128 stands for zero in the data rows.
Every row has a hidden score. In each pair, how much higher is the second row's than the first's? 20 means about the same, 40 much higher and 0 much lower. The score is a weighted sum of the row's numbers plus the product of two more (or one squared), each taken from its middle value.
[ 80 163 124 138 111 153 129 146 123 184  63  74 143  81  74 101  83 105 154 143]
[148  94 121 156 221 124 139 154 148 100 133 155 145 133 189 176 120 164 107 161] -> 23
[134 211 114 153 106 144 125 139  98  83 104  81  81 125 122  91  77 102 155 139]
[126 136 149 127 141 113 114 150 140 176 135 182 151 130 136 141  86 116  73 184] -> 9
[124 148  95  89  78 161 108 150 108 162 122  53 155  90 163  97  96  98 162 186]
[123 104 128 163 103 145  76 163 125 152 122 126 132  88 176  93 131 148 128 143] -> 17
[119  92 172 156 171  67 163  89 114 110 199 191 180 137 101 195 149 162 125 117]
[225  62 115 152 165 159 215 159 179  76 141 144  79 209 135 153 191 196 124 104] -> 8
[154  76 135 143 109  80 142 137 141  64 155 179 138 138 189 148 179 192 104  73]
[ 97 101 158 143 142 114 139 113 120 140 146 129 101 150  86 174 117 125  98 111] -> 15
[132 217  76  83  39 161  70 226  67 128  42  63 154 114 146  31  51  80 168 181]
[117 186  80 126 128 114 140 136 126 109  91  80  91 161 145  81  79 112 177 119] -> 28
[123 121  64 149 122 157  84 167 123 160  71 103 110  96 127 137 102 121 134 127]
[230 103 124 156 182  72 175 129 104  75 153 231 126 131 168 193 189 214 105 119] -> 17
[172 111 170 128 141  99 130 119 131 165 180 153 113  92 137 140 184 113 129  78]
[ 68 203  79  91  77 244 102 181 161 121  68  44 145 119 150  33 127  85 170 190] -> 30
[113 128 168 163  46 125 110 104 131  83 215 158 112 121  95 124 162 118 130  81]
[183  54 188 116 217  87 174 104 158 101 178 182 136 161 127 177 161 154  89  79] -> 9
[157 161 129 103 122 157 117 125 105 129  85 114 112 121  98  94  71 124  95 101]
[ 93 204  66 122  80 159  66 172 113 157  51 115 224  99 148  78  79  67 109 217] -> 25
[196  96 125 116 172 134 147 150 169  54 149 152 177 105 163 135 192 180 126 133]
[129  74 149  92 154  52 165 129  93 121 174  96 129 162 137 153 151 173 129 109] -> 24
[170 143  91 159  81 137 109 117  99 107 115  66  50 172  93  86 120 114 130 103]
[120 130  98 112 145 155 125 116 151 114 123 111  93 115 170  85 115 114 109 157] -> 27
[136 112 163 129 142 140 146  86 112 123 142 118  71  90 125 147 142 118 130  82]
[114 180  65 118 114 147  53 188 139 137  55  83 115 167 115  59  81 161 148 209] -> 18
[138 112 160 102 118 167 106 139 127 112 117 126 111 141 178 125 122  90 134 111]
[171 134 112 140 155 143 179 132 144  86 130 145 198 101 144  73 145 189 141 155] -> 19
[135  98  92 175 162 150 145 137 142  94 111 166 117 115 136 108 142 183 117 173]
[109  42 184 113 125 124 122  86 104 108 161 151 122 151  58 210 170 110 183 108] -> 23
[152  82  74 178 153 162 112 139 145 135 109 147 138 186 200  93 145 198 114 133]
[120 121 167 138  80 119  85 135 132 135 181 135 155 145 112 147 129 102 139  87] -> 14
[166 117 146 162 148 155 120 108  99 158 145 170 169 108 128 152 143 138 104 108]
[145 121 170 153 153  97 173  58 144  73 194 156  89 136 133 180 111 135 129  95] -> 21
[135 155  84 108  95 153 125 200 108 165  79 115 124 118 158  98  92 119  88 188]
[ 74 168  57 150  94 230  56 135  94 158  25  68 125 102 141  70  36 115 149 186] -> 24
[189 171 120  85  80 167 137 157 113  79 138  48 105 135 156 109 161 131 226 102]
[196  83  47 135 167 184 154 169 132   3  81 135  65 118 178  70 114 209 152 155] -> 18
[124 124 156 162  74  76  99 122 126 151 157 140  63 121  93 147 141  87 167  88]
[ 80 133 176 100 150 109 134  85 102 157 163 103 122 129 120 195  90 109 187 101] -> 18
[185 112 101 173  86 117 180 181 178 114 119 165 154 108 197 113 163 173 109 130]
[141 162 114  81 132 151 164 105 203 103 117  96 113  92 161  63  98 126 121 179] -> 27
[ 89 171  62 119  53 153  72 213 111 169  34  19 157 104 128  64   0  54 157 207]
[121  88 165 148 129  95  91 129 130 123 134 119 162  89 109 143 145 122 177 122] -> 22
[141  97 181 136 170  93 136  55  96 126 172 170  66  94  92 188 139 139 107 109]
[ 96  81 163 164 128 139 106 139 109 160 176 137  93 150  85 186 150 141 187  87] -> 21
[ 98 153 107 115 162 138 142 132 147 137  90  89 105 172 161 110 112 140 164 162]
[228  98  80 158 129 138 220  98 146   3 145 140  77 154 219  94 154 255  97  39] -> 28
[ 82 177  63  94  83 150  98 242 103 194  31  29 148 158 121  83  38  83 191 185]
[183 140  84 113 143 101 175 151 135  87 100 152 158 146 202  80 120 185 102 117] -> 33
[110  83 152 111 121 117  80 106 106 131 111 153 109 156 107 165 114  88 120 120]
[ 93 107 100 131 121 133 114 117 120 143  86 127 145 174 177 152 123 149 127 116] -> 30
[114 117 156 118 126 164  33 128 139 138 115 116 109  90 117 113 149  71 146 135]
[ 61 162  83  79  48 190   0 238  75 174  65   6 173 136 148  35  80  41 204 200] -> 13
[177 105 167 161 175  88 175  80 148 124 157 195 173 109 113 168 183 168  57  99]
[174 136 128 117 201  80 149 130 198  70 102 145 155 106 179 131  96 159 102 162] -> 18
[165  35 107 178 198  55 203 135 194  61 124 205 110 141 180 160 175 219  86 126]
[110  90 150 169 131  77 143 110 103 123 165 166  93 143  86 212 164 133  87  75] -> 25
[102  64 158 158 144  84 117 115 147 137 160 141 177  95 153 141 134 146 103 140]
[115 113 152 153 104  75 177  83 134 120 163 118 140 125  78 149 164 143 111 123] -> 15
[193 178  54 191 123 166  91 144 148  83  83 111 136  97 145  63 115 121 124 174]
[186  85 108 134 118 141 135 159 112 129 109 135 223 102 219  97 156 148 127 127] -> 36
[198  93 135 158 216  38 199 122 138  64 174 229 132 139 178 145 168 198  93 139]
[106  85 123 165  98 140  53 177 129 148 100 123 161 106 109 132 116  75 103 132] -> 25
[ 90  98 160 121 114 131  72 137 114 173 107 110 128 143  95 130 109  86 157 117]
[142 101 171 149 172  65 103  78 113 127 167 139 105  94  85 179 168 105 114 108] -> 19
[177  77 108 167 186 191 109  98 197  97 112 128 109 116 186 153 104 155  85 110]
[122  77 176  98 180 137 166 132 113 174 155 123 126 143  97 185 161 126 113  66] -> 13
[134 167  50 164  93 179 162 133 176 139  98  89  79  69 187  83  81 161 124 175]
[127  90 119 118 163 114 102 130 107 128  92  97 173 117 129 129 129 126 155 151] -> 8
[ 89 153 156  91 105 115  45 143  84 203 126 118 115 125  87 135  85  77 116 124]
[149 157  64 116 137 113 142 162 144  69 110 101  57 165 172 115 162 160 155 130] -> 30
[202  81 163 177 153 124 187 155 157  63 165 208 151 109 195 152 229 187  88 131]
[133 114 135  86 114 125 132 106 144 138 168 152 138 130 109 126 144 135 125 134] -> 19
[ 61 177 148 122 143  91 129 141 136 173 137 124 170 116  70 140  92  95 131 154]
[110 105 179 129 145  93 157  89 152 114 156 173 120 126  79 179 139 150 158 102] -> 17
[110 157  63 135  92 197  35 211 109 142   8 103 197 127 195  49  85 125 157 182]
[103 165 101 131 114  99 121 151 119 155  91 122 122  68 159  93  67 119 114 184] -> 23
[111 180  84 102  66 146  50 163  94 108  90  82 127 116 110 104  79  51 185 148]
[ 88 121 121  86  50 120 100 107 104 131 114  81 145 129  74 112  85  91 176 136] -> 19
[ 67 199  49 110  72 162  29 233  90 225  12  40 161 103 157  22  24  69 185 230]
[169 154 124 106  96 125 118 162 112 146  98  95  94 147 135  96 115 118 150 116] -> 13
[103 143 100  73 123 149 107 163  97 161 121  36  90 142  94  79 126  78 207 159]
[127 144 176  89 124 118 126 117 133 141 148 135 168 166 116 175 146 123 138 108] -> 14
[117 174 188 127 172  65 185  74 138 115 180 165 127 141  73 199 119 133  95  53]
[ 76 175 119  68  93 157 142 175 142 150  84  99 213 106  64 108  27  92 116 121] -> 12
[ 79 144 172 118 145 122 139  63 111 112 184 142  83  97  46 174  76 109 125  93]
[115  87 193 137 130  91 153  92 101 134 163 156 104 158 136 157  89 108 114  77] -> 29
[154 143 167 126 127 104 111 144  54 142 152 157 203  92 118 107 121 108 151 146]
[186  99 146 117 157  67 211 114 132  99 154 118 119 136 140 118 160 137 135  98] -> 24
[ 95 199  12  64  35 187 113 205  91 147  32  33 143 134 161  34  75  76 146 219]
[173  86 111 156 164 106 178 108 137  46 135 191 121 161 178 136 168 212  90 126] -> 12
[105  64 144 159 145  94 103 103 108 150 151 185 165 155 127 158 107 145 116 128]
[129 131 181 118 128 154 135  60 120 155 176 154 141 145 114 174 168 115 146 100] -> 26
[129 118 144 128 119 102 166  90 110 186 176 140 168 122  71 177 115 114 124  78]
[113 190  83 148  96 141 149 147 108 114 105  54  86 189 135 105  75  94 147 123] -> 34
[ 72 132 194 144 141 129  98  64 149 155 175 139 114 160  46 181 204 108  75  68]
[133 130 199 111 179 168 129  48 114 156 196 168  96 166  55 192 175  84 106  45] -> 17
[ 79 179 101  84  89 176  90 171 111 118  78  91 162 109 115  73 123 110 153 160]
[113 165  87 137 123 163 116 121 118 115  75 144 179  74 128 112 108 137  23 129] -> 21
[146 160  99 171 151 143 159  96 145  80 124  81  91 132 139 104 104 124 136 117]
[142 150  68 130 124 207 150  94 107  83  88 103 112 108  93  67  98 164 130 163] -> 16
[131  80 178 142 183 106 142  55  98 166 171 122 109 174 115 179 159 124 132  47]
[119 120 105 135 127 148 135 160 119 110 118 149 211  92 163  94 121 147 101 206] -> 17
[107 135 167 130 130 122 134 137 131 117 146 150 122 150  80 147 124 110 147 124]
[ 66 222  61  92  40 197  10 255  73 243  23  10 172 128 130  44  54  54 142 243] -> 26
[156  74 101 128 102 165 142 103 124  88 135 179 166 141 122 119 129 175  94 103]
[149 118 145 126 157  76 166  82 147 103 156 134 122 165 111 173 161 155  90  94] -> 23
[146 125 172 132 166 121 162 107 152 129 159 172 144  63 142 162 167 124 101  96]
[160 130 116 126 113  95 109 113 121 150 137 134 114 175 127 118 112 127 139 136] -> 20
[152 101 143 122 147  92 127 134 141 133 148 148 135 170 133 114 150 140 117 108]
[202  55 136 120 166 161 151 104 165 102 155 164 137 126 134 154 152 176 144 125] -> 13
[154 120 197 121 139 103 128 123  95 112 172 168 195 143 140 164 124 115 127  90]
[127 182  91 102  91 133 126 129 122 128 129  51  61 111 111 115 111  82 166 124] -> 23
[165 102 123  99 133 107 143 128 118 153 105 159 183 147 155 107 133 155 107 153]
[ 96 118 179 141 137 117 144  80 108 140 190 133 180 192  95 159 114 110  70  81] -> 23
[158 164  65 142  99 147 106 202 134 110  37  72  93 138 124  68  68 126 106 139]
[101 107 150 106  86 112 177 127 139 124 152 122  85 168 108 132 174 138 143 106] -> 25
[ 65 158  78 100 128 143 107 142 161 153  75  96 109 144 142  79 110 118 119 113]
[ 65 150 113 126 102 159 122 154 138 139  75 113 210 137  94 123  68 108  88 167] -> 9
[208  72 158 102 164  85 193 151 144 103 149 169 175 166 181 160 171 183 118  99]
[ 71 176 151 111 176 107 167 138  89 181 116 114 148 140  83 171 105  93 119 126] -> 20
[114 111 132 173 111 139  94 133 128 117 156 141 161 144 155 130 150 126  91 155]
[ 86  73 154 158 144  78 148  72  98 213 171 126 147 184 101 162 156 119 157  62] -> 23
[111 162 166 148 113 117 105 107 120 156 152 127 154 110 117 121 162 114 130  75]
[108 134 108 151 136 125 121 125 153 177 129  87 197  46 114 108 130 118 106 142] -> 25
[144  42 180 137 229  85 142 137 147 143 158 155 133 133 121 164 144 157  93  96]
[ 60 112 216  75 172  77 138  78 147 172 176 141 179 153  92 216 107  95 142  58] -> 19
[ 89 176 124 112 127 130  83 173 116 179  89 117 127  97 123 144  66  64 126 158]
[127 208  96  79 124 189 148 195 145 129  97  84  86  94 150  84  97  97 144 157] -> 20
[168 102  30 223 108 180 102  82 187  55  74 150  53 128 144 141 109 205  40 160]
[154 142 129 134 171 111 168 121 154 112  96 169  95  85 127 174 142 155  86 113] -> 37
[128 122 177 133 141 133 105 120 115 162 179 136  88  86  82 205 159  59 186  70]
[145  97 153 185 177 141  74 112  93 150 138 197 183 106 128 165 154 154  76 193] -> 7
[213 115  99 153 150 179 100 123 155  84 124 128 132  71 120 109 122 149 101 151]
[ 61 164 134 158 104 125  36 166  60 189 140 134 169 105 114 115 103  88 158 214] -> 36
[ 99 187  94  84  32 181  64 204 111 164  92  45 132  96 134  83 128  64 208 157]
[170  96  97 127 179  70 200 134 141 109 115 155 112 129 189 143 163 163 100 134] -> 24
[140 160 166 102  70 153 131 163  95 150 107  97 146 129 135 117 136 102 164 125]
[ 66  75 190 173  98 117 130 125 102 160 179 138 151 180  40 173 145 119 139  81] -> 24
[106 235  65 128  78 173  35 233 133 179  39  52 136  91 184  54  53  67 160 199]
[153  90 189 121 106  83 118  68 133 114 202 130  84 176  78 201 155 104 192  66] -> 16
[ 82 104 196  94 148  96 116 124 145 176 159 124 138 157  89 143 175  93 194 124]
[120  97 166 102 147  95 116  71 106 166 178 199  83 109 134 221 152 123 128  96] -> 15
[140 103 142 150 127 144 142 108 134 117 142 148  83 110 132 153 194 168 115  82]
[119 130 123 154  73 165  64 173 127 174  99 130 141  96 103 147 110 106 113  68] -> 15
[ 96 155 136  94 149 128 134 144 108 104 138  91 107 157 123 130 151 106 146 115]
[109 167 127  88  96 123 127 169 156 120  82  97 120 138 163  99 116 143 148 174] -> 19
[120 123 172  68  80 100 129 102 116 147 189 147  86 178  43 202 154  94 193  59]
[185 124 129 101 119 107 162 102 102  88 149 151 120 104 143 124 187 136 144  98] -> 29
[142 144 106 112 126 177 101 156 151 130 136  94 138 142 163  90 115 127 149 160]
[ 96 125 156 119 135 164 111 107 130 158 102 107 122 144  81 131 127  97 149  98] -> 15
[153  89 143 112 119 165 138 128 132 119  98 112  90 135 131 157 178 112 155  64]
[157  88 143 123 137 100 145 104  98 110 169 155 122 136 157 174 160 152  82  89] -> 21
[117 119 153 129 135  71 167 110 113 162 184 130 144 142  65 149 149 119 157 129]
[168  75 105 184 145 140 132 147 115  89 110 143 166 127 209  95 179 153 151 186] -> 24
[147 134 184 108 175 133 104  78 141 128 168 161 128 101  78 165 172  90 128  93]
[132 105 147 154 211 156 169 130 142 116 116 157  96 147 114 147 128 166  85 124] -> 10
[197  95 111 191 163  80 195 167 179  73 127 233 109 123 194  90 188 245  79 145]
[181 139 102  96 145 124 135 122 174  73 103 111  69 109 112  80 190 145  90  73] -> 15
[122 120 142 102 126 130 125 111 170 176 138 137 178 136  87 152 148 170  82 126]
[112 107 136 141  98 163 139 111 134 150 152  90 125 151 110 136 128 143 147 110] -> 28
[179 124  87 178 138  97 157 163 166 133 116 170 149 160 194 108 127 194  47 148]
[111  91 111 160 117  95 145 126 143 134 127 116  81 178 153 145  80 138  99 117] -> 19
[ 44 171  69 110  58 164  70 201 112 192  70  11 133  90 129  57  99  53 155 147]
[158 109 130 130 137 169 144 150 175 132 103 108 134  64 155 128 105 148 143 143] -> 13
[ 55 186 109 115  89 120  63 175  98 176  79  71 198 125 103  98  55  80 144 135]
[118 130 127 147 142  83 138 115 109 101 124 152 116 116 131 128 119 128 148 100] -> 25
[115 105 156  79 151  90 162 142 117 138 144 122 139  90  77 163 115  99 110  93]
[139  95 123 167 134  98 166 125 151  88 160 147 100 146 109 113 128 170  92 156] -> 28
[ 68 182 106 114  70 161  22 211 121 215  59  71 167  89 149 102   2  74 129 181]
[178  57 149 124 174 132 146  70 116  67 163 169  99 140 151 143 150 186 117  48] -> 26
[168 123 141 180 186 102 127 129 152  70 131 161 186 105 201 113 171 200 111 143]
[124 113 173 186 134 111 100  62  58 117 188 197 132 117 127 175 118 135  83 155] -> 17
[106 152 164  82 102 172 127 108 103 166 135 128 145 121 119 111  89 112 141 101]
[129 179 144 116 108 115 148  92 169 110 155 155 124 107 104 155 190 133 120 128] -> 25
[ 79 175  82 112 109 135 117 167 139 155  71  47 100 137  82  66 106  80 129 169]
[173 134 122 168 145 123 191  78 137 111 136 176 192 131 165 138 151 203  64 161] -> 31
[ 81 131 153 124  89 166 116  92 127 179 128 105 183 108 106 138 141 102 128 143]
[143  45 146 125  92 127 120  96 134  87 156 107  87 162  94 146 133 120 119  80] -> 9
[139 149 117 142 127 114 114 153 188 131  97 107 122 105 124  90 140  98 143 161]
[ 82  94 212 139 163  93 157  89 119 170 165 160 112 187  48 191 107  92  88  74] -> 14
[122 202  75 119  88 161  93 176  86 179  67  53 167 103 143  69  64  46 177 145]
[144 107  85 161 109 150  71 147 131  91  92 113 108  99 139 114  92 161 141 163] -> 10
[144  90 172 145 201 122 138  89 139 113 178 171 144 127 139 167 179 146 120 136]
[ 96 132 158 116 147 152  78 122 100 141 155 117  74 124 131 139 124 106 141 123] -> 18
[147 128 142  88 152 108 174 118 124  92 123 137 166 124 122 120 121 138 138 147]
[ 46 223  72 146  31 163  57 198 111 196  62  15 142  78 113  32  57  57 161 255] -> 29
[105 166 133 105  60 179 101 180  95 140  89  93 203 108 157  67  83 111 127 169]
[148  85  84 161 139  50 112 139 124 139 114 184 139 156 180 151 104 187  95 127] -> 19
[209  73 141 147 123  80 203 116 163  57 128 200 147 114 197 152 207 223 100  89]
[110 112 158 103 125 100 170 109 150 125 151  91 119 103  94 171 195 146 135 143] -> 18
[107 120 177 107 138  93 119 115 104 161 158 154 139 160  86 151 104  74 124  49]
[158 193  83 106 114 119 133 130 141 103 117  88 122 128 148  78  80  99 148  91] -> 27
[143 120 124  85 140 166 120 155 116  75 104 111 128  89 189 102 140 128 179 142]
[155 130  77 188  78 126 162 162 163  70 112 107 129 134 194  76 134 145 123 148] -> 22
[123 195  22 142 110 193  76 191 127  86  41 111 106 144 196  48  72 169 143 197]
[ 96 119  72 147 119  96 162 172 160  81 123 147  85 104 192 109 167 158 136 178] -> 23
[ 86 148  84 131  86 209  72 150 100 164  85  88 117 122 117 115  84 103 132 136]
[ 84  99 168  82 132  85 129 118  99 152 146 108 150 142 128 117  94  61 166  79] -> 24
[ 96 158 100 105  83 125 139 170 155 155  92 111 135 184 130 125 118  98 126 156]
[129 150 168 107 155 154 160  95 225 109 145 106 107 144  88 157  97 134 118 111] -> 13
[220  92 103 137 169 149 169 133 140  38 129 157 115 130 186 112 168 205  91 113]
[103 166  92 127  91 136 145 147 151 123 129 111 106 129  96 121  94 107 149 147] -> 16
[ 58 135 185 123 159 148 134   7 108 173 193 158 131 122  59 211 152  89  59  75]
[213 137 131 156 170  94 195 139 179  69 134 196 150 152 231 105 205 171  82 119] -> 20
[155 128 115 158  95 143  73 139 104 141 124 111 111 105 146 123 130 127 159 197]
[109 141 127 113 107 161 115 149 114 147 120  96  88 179 131 108 126  90 221  89] -> 24
[163 134  75 106 140 157 117 177 100 124  67  89  95 137 186  71 125 150 142 180]
[139 112 145 117  96  76 106 137 109 112 154 155 120 154 128 143 136 136 137 135] -> 11
[102 146  93 164  95 133 168 116 150 117 106 181 162 139 136  84 131 171  82  94]
[ 72 121 128 102 161 138 102 121 112 155 146 126 112 103 142 147 143  90  71 122] -> 25
[199  94  96 132 150 132 151 163 113  97 100 123  73 125 158 157 186 115 131 149]
[127 160 204 120 169  66 158  67  91 116 141 138 172  87 116 157 157  87 162  67] -> 26
[130 153 163 161  99 136  85  68 119 141 162  93 106 147 114 161 171  79 177  73]
[155 133  96 152 153 146 129 164 144 134 101 107 147 122 185  79 113 150 133 126] -> 13
[116 204  79 132  75 201  52 179 100 147  83  92 143 105 129  63  55  85 172 151]
[ 82 103 167 103 118  89 175  51 125 125 179 141 122 118 112 131 161 128 132 103] -> 27
[120 151  67 127  59 112 120 137 168 183 102  84 125 121 148  89  74 123  94 117]
[119 136 194  94 201  95 128  95 105 190 176 101 182 113 111 155 134 103 146 108] -> 15
[174 126 178 101 190  70 181  94 109 131 178 157  97 146 103 173 159 130 125  74]
[180 118 134 125 173  68 194 108 142 123 160 169 148 128 153 103 143 158  93 169] -> 32
[120  88 150 106 133 134 111  71  87 176 150 137 133 133  58 168 146  94 136  59]
[143 182  81 167 105 121 140 182 192 134  62  96 138 166 200  89 123 111 143 173] -> 21
[118 157  59 181  91 146  36 229  71 150  62  91 140 125 134  99  58 121 134 207]
[125 175  50 122  86 249 123 191 152 145  72  54 127 117 131  73 118  91 102 191] -> 26
[135 144 168 129 139 138 109 110  98 133 170 129  93  75 137 150 134  58 145 119]
[213  57  88 193 145 162 122 113 123  91 118 188 149 109 191 124 215 195 102 194] -> 8
[188  81  85 135 154 184 132 122 113  50  96 150 125 124 177 125  95 207 114 139]
[ 76 131 150 144  94  62  77 124 101 151 121 118  99 186  52 112 104  92 154  94] -> 19
[195  77  95 148 170 113 157 164 143  87 120 162  88 105 196 104 173 227 112 159]
[206  90 127 164 192 164 150  92 154  20 152 173 132 103 187 135 219 202  87 151] -> 19
[ 85 163  91 153  84 141 114 147 153 180  86 100 123  70 135  81  66  94 103 161]
[152  43 199 163 164  91 150  92 111 117 183 132 116 165 111 194 115  95 128 134] -> 4
[ 98 120 169  89 129 117 120 101 103 118 160 145 127 109  87 125  82  94 123  96]
[ 79 169 182  72 126 128  56 109  74 131 159 119 136 124  93 170 125  98 180 131] -> 19
[188 114  94 175 178 123 164 129 152  87 126 174 140 149 157 111 143 192 123 139]
[148  68 180 150 170 127 142 106 162 119 162 212 183 133 102 186 142 148  74 104] -> 16
[ 72 217  88 113  39 188  54 200 106 162  42  43 139 121 107  54  25  79 181 189]
[126  73 127 147 192 147 161  50 144 174 148 159 174 140 186 115 130 187  91 122] -> 39
[172 137 114  93 131 152  91 124 106 125 111 123 117  93 123 156 117 104 140 158]
[147 145  86 130 177 160 131 147 198 135  84 133 156 135 142 102 149 167 102 139] -> 26
[ 79  83 208 111 134 171 127   0  89 135 214 140  62 110  27 213 126 106 143  13]
[197 143  21 194  99 220 136 126 114  15  73 123 112  98 163  85 155 201 107 131] -> 23
[151 137 135 184 164 129 167  35 119  90 171 178  82 136 132 173 158 166  88  99]
[130 168 120 138  98 185  62 195  94 186  90 110 144 144 112 110  65  82 136 204] -> 6
[ 97 126 166 124 178  77 169 103 164 106 162 150 119 143 100 150 190 123 162  97]
[ 86 143 196 127 129 111 172  41 137 153 205 166 114 163  64 180 121  97  99  80] -> 17
[147 125 139 102 133 103 211 109 183 106 142 128 119 154 122 150 152 141 122 128]
[114 128 128 142 125 198 113  77 104 104 138 125 100  73  70 121 123 119 111 103] -> 22
[166 133 145 141 172 106 192 110 159  84 142 181 101 161 143 163 181 192 132  65]
[ 77 189 139 153 163 103 117 164 140 195 112  70 196 124  86 112 157  53 121 154] -> 31
[189  87  84 175 169  91 170 150 148  83 138 165  95 163 207 163 169 236 153 172]
[118 147  81 176  80 104  57 136 124 134  80 127 135 116 120 126  93 104  59 156] -> 14
[134 127 174 145 140 119  74 101 107 131 134 175 139 109 177 198 151 101 128  81]
[107 180 149 125 141 107 142 164 170 132 145  91  82 140 111 135  85  82 145 132] -> 7
[137 114 204  81 176 102 151  79 108 147 188 155 152  97  88 145  83 108 102 125]
[100 130 181  88 124  94 150  99 170 154 158 104  66 127  64 181 144 109 156  96] -> 10
[117 119 212 126 160  77 122  80 105 157 198 150 105 134  76 178  91 113 122  93]
[143  97 181 111 153  86 143 108 114 157 189 181 106 142 137 177 177 131 136 121] -> 25
[ 85 157 105 141 158 123  59 127 102 164 106 128 150  81 153 132 100 110 105 209]
[ 84 176 162  91 101 132 114  74 122 169 133 102 148 119  77 121 126 106 167  99] -> 9
[109 105  66 169  71 136  93 175  83 154  78  96 123 105 161  88  47 104 150 157]
[122 194  34  73 115 194 110 208 135  95  57  26 141 123 148  54  29  77 145 204] -> 15
[222  63  88 148 149 108 189 122 161 119 126 178  91 161 197 122 162 224 103 145]
[ 71 116 132 114 130 101 111 128 130 169 129 110 155 138 153 136 127 120 143 165] -> 25
[109 133  31 130  69 182 119 224 139 143  53  79 134 103 181  45  73 133 152 218]
[196  83 116 139 165 114 215 117 140  81 135 166 110 142 171 134 161 208 100 135] -> 22
[129 102 198 137 149  97 114  94 155 141 152 181 187 141  97 168 174 134 128  72]
[ 95 172  78 120 129 176 119 170 161  60  71  98 162 138 117 108 108 119 157 127] -> 13
[147 115 136 149  87 127 142 137 164 120 138 135 157 153 168 127 153 146 164 108]
[134 171  54 145 111 181  85 158 106 149  75  98 165 109 119  37 110 139  96 174] -> 19
[152  86 122  92  72 115 143 131 102 139 133 119  86 131  97 157  93 131 124 136]
[171 105 131 121 146  79 200 135 161  91 116 135 149 112 159 110 121 174 105 180] -> 32
[158 138 153 124 161  88 139  67 149 168 151 166 140  76 130 142 118 135  45 162]
[117 125 127  67 137 183 154  79 129 144 145 121  97 134 114 132  78 122 110 120] -> 17
[ 93 148  27 130  73 176  86 214 124 100  77  73 142 142 210  43  66  98 167 230]
[107 127 114  82 161  46 186 150 161  97 139 136 164 154 163 119 165 158 151 130] -> 20
[116 126 157 125 129  83 179 103 142  88 163 139 116 136 100 161 155 129 117  95]
[141 106 126 178 138  89 121 121 180 139 133 140 115  97 154 131 168 129 119 122] -> 30
[116 108 151 145 117 131  90 154 105 134 125 108 146 141 150 134 138 141 159 141]
[116 103 109 136 139 133  99 133  91 132 107 138 126 127 153 131 155 135 155 190] -> 22
[106 121 214  82 156 128 153  92 102 141 183 161 154 140  59 177 164  93 156  70]
[181 108 111 197 129 111 145 165 146 116 122 155 126 129 141 112 132 149 105 195] -> 10
[ 91 178 122 128 131 141 154 131 118 177 135  90  94 115  96 101  76  59 114 153]
[166 162  84 173 129 111 150 144 147  90 125 128 130 105 170  82 132 142 139 150] -> 20
[147  73  97 178 132 168 146  69 166  42 158 115  29 126 110 167 146 188 126  73]
[208 115  97 161 144 108 211 174 172  72 129 168  73 142 169  99 139 203 129 100] -> 22
[105 169 155 102  82 147 121 141  80 191 142 101 133 133 117  83  67  77 151 121]
[142  91 161 151 122 141 153  86 111 155 179 144  98 150 105 155 165 133 150 101] -> 22
[139  85 159 157 134 130 153  86 137 130 160 157 147  93 126 119 126 143  91 122]
[ 71 168  74 136 102 126  75 180 100 167  73  93  93  97 128  84  45 108 190 201] -> 18
[ 85 148 165 132 166 180  79  94 117 147 152 113  98  96  72 109 157  77 189  89]
[ 76 123 155 151 140 110  96 107 112 153 135 123  77 111  87 161 122  86 155  79] -> 8
[106  93 193  69 164 130 109  77 105 162 183 202 156  86  97 166 130 103 125 123]
[144 161 120 105 102 128 145 143 102 124 133 118 137 147 147 100 153 151 164 166] -> 23
[186  91 156 163 157 145 125 101 139 108 152 172 188  74 190 124 190 192  64 145]
[ 98 158 153 140 150  57 150  79 134 115 157 181 114 103 114 100 155 127  84 111] -> 20
[134  99 114 138  84 128 116 131 148 136 118 140 164 105 135 126 155 156 166 156]
[187 130 121  74  85 173 131 165 150 109 109 111 127  89 145 156 111 156 103 108] -> 2
[140 113 179 125 174 117 171  37  98 111 170 121  83 130  69 131 155 138  95  62]
[103 204 110 106  36 148  93 179  93 136  88  71 161 179 150  68  82  96 163 125] -> 19
[ 98 141 128 117 113 103 172 107  89 121 157  99 138 136  66  66 110 129 139 104]
[121 110  85 175 143  90 120 125 128 162 120 127  97 135 142 151 148 143 103  84] -> 18
